[[123 156 135 150 155 146]
 [123 129 113 117 153 106]
 [154 115 128 150 105 112]
 [124 151 119 148 114 136]]
->
[[146 155 150 135 156 123]
 [106 153 117 113 129 123]
 [112 105 150 128 115 154]
 [136 114 148 119 151 124]]

[[128 134 136 130 120 134 112]
 [125 135 118 134 138 119 149]
 [126 134 132 130 122 131 115]
 [129 143 116 145 125 116 121]
 [126 111 147 119 127 145 114]
 [126 146 116 146 125 115 122]
 [126 111 147 107 126 146 134]
 [137 104 136 112 135 144 130]
 [116 140 130 130 128 120 143]
 [134 120 137 123 117 137 111]]
->
[[112 134 120 130 136 134 128]
 [149 119 138 134 118 135 125]
 [115 131 122 130 132 134 126]
 [121 116 125 145 116 143 129]
 [114 145 127 119 147 111 126]
 [122 115 125 146 116 146 126]
 [134 146 126 107 147 111 126]
 [130 144 135 112 136 104 137]
 [143 120 128 130 130 140 116]
 [111 137 117 123 137 120 134]]

[[135 125 127 139 132 129 132 110 129 118]
 [122 126 121 104 117 137 129 141 133 142]
 [130 127 119 117 122 129 131 126 135 131]
 [130 126 139 135 134 127 127 137 130 121]
 [130 128 138 128 132 136 129 135 130 128]
 [130 137 137 125 132 135 119 124 118 130]
 [130 126 131 130 141 129 142 130 130 125]
 [130 127 131 140 132 126 140 137 133 125]
 [133 133 131 139 142 122 135 113 118 121]]
->
[[118 129 110 132 129 132 139 127 125 135]
 [142 133 141 129 137 117 104 121 126 122]
 [131 135 126 131 129 122 117 119 127 130]
 [121 130 137 127 127 134 135 139 126 130]
 [128 130 135 129 136 132 128 138 128 130]
 [130 118 124 119 135 132 125 137 137 130]
 [125 130 130 142 129 141 130 131 126 130]
 [125 133 137 140 126 132 140 131 127 130]
 [121 118 113 135 122 142 139 131 133 133]]

[[122 125 129 130 126 131 127 128 127 133 133 131]
 [125 134 125 130 125 120 124 128 121 133 130 127]
 [119 131 133 128 131 112 132 128 128 125 137 124]
 [119 125 125 129 123 117 131 129 135 122 126 129]
 [136 124 137 124 131 126 125 133 156 106 142 134]]
->
[[131 133 133 127 128 127 131 126 130 129 125 122]
 [127 130 133 121 128 124 120 125 130 125 134 125]
 [124 137 125 128 128 132 112 131 128 133 131 119]
 [129 126 122 135 129 131 117 123 129 125 125 119]
 [134 142 106 156 133 125 126 131 124 137 124 136]]

[[135 127 136 115 131 133 133 138]
 [115 121 120 134 126 120 130 135]
 [155 140 135 102 128 152 125 123]
 [116  98 124 139 120 120 128 129]
 [114 154 120 114 151 122 140 147]
 [116 128 131 113 140 119 140 154]]
->
[[138 133 133 131 115 136 127 135]
 [135 130 120 126 134 120 121 115]
 [123 125 152 128 102 135 140 155]
 [129 128 120 120 139 124  98 116]
 [147 140 122 151 114 120 154 114]
 [154 140 119 140 113 131 128 116]]

[[143 141 143 144 128 133 124 104 112]
 [151 143 147 119 116 141 148 117 128]
 [121 118 137 147 146 143 142 122 128]]
->
[[112 104 124 133 128 144 143 141 143]
 [128 117 148 141 116 119 147 143 151]
 [128 122 142 143 146 147 137 118 121]]

[[116 135 116 136 115 116]
 [140 121 141 118 141 141]
 [117 133 118 135 114 118]
 [146 119 148 140 110 147]
 [109 116 108 145 151 109]
 [145 119 147 139 109 146]
 [112 135 110 118 150 110]
 [109 135 107 118 148 108]
 [140 122 142 121 137 141]
 [115 134 115 136 116 115]]
->
[[116 115 136 116 135 116]
 [141 141 118 141 121 140]
 [118 114 135 118 133 117]
 [147 110 140 148 119 146]
 [109 151 145 108 116 109]
 [146 109 139 147 119 145]
 [110 150 118 110 135 112]
 [108 148 118 107 135 109]
 [141 137 121 142 122 140]
 [115 116 136 115 134 115]]

[[127 142 122 121 157]
 [128 118 146 107 113]
 [116 149 117 155 151]]
->
[[157 121 122 142 127]
 [113 107 146 118 128]
 [151 155 117 149 116]]

[[142 126 135]
 [118 133 158]
 [113 133 146]
 [136 129 150]
 [143 124 124]]
->
[[135 126 142]
 [158 133 118]
 [146 133 113]
 [150 129 136]
 [124 124 143]]
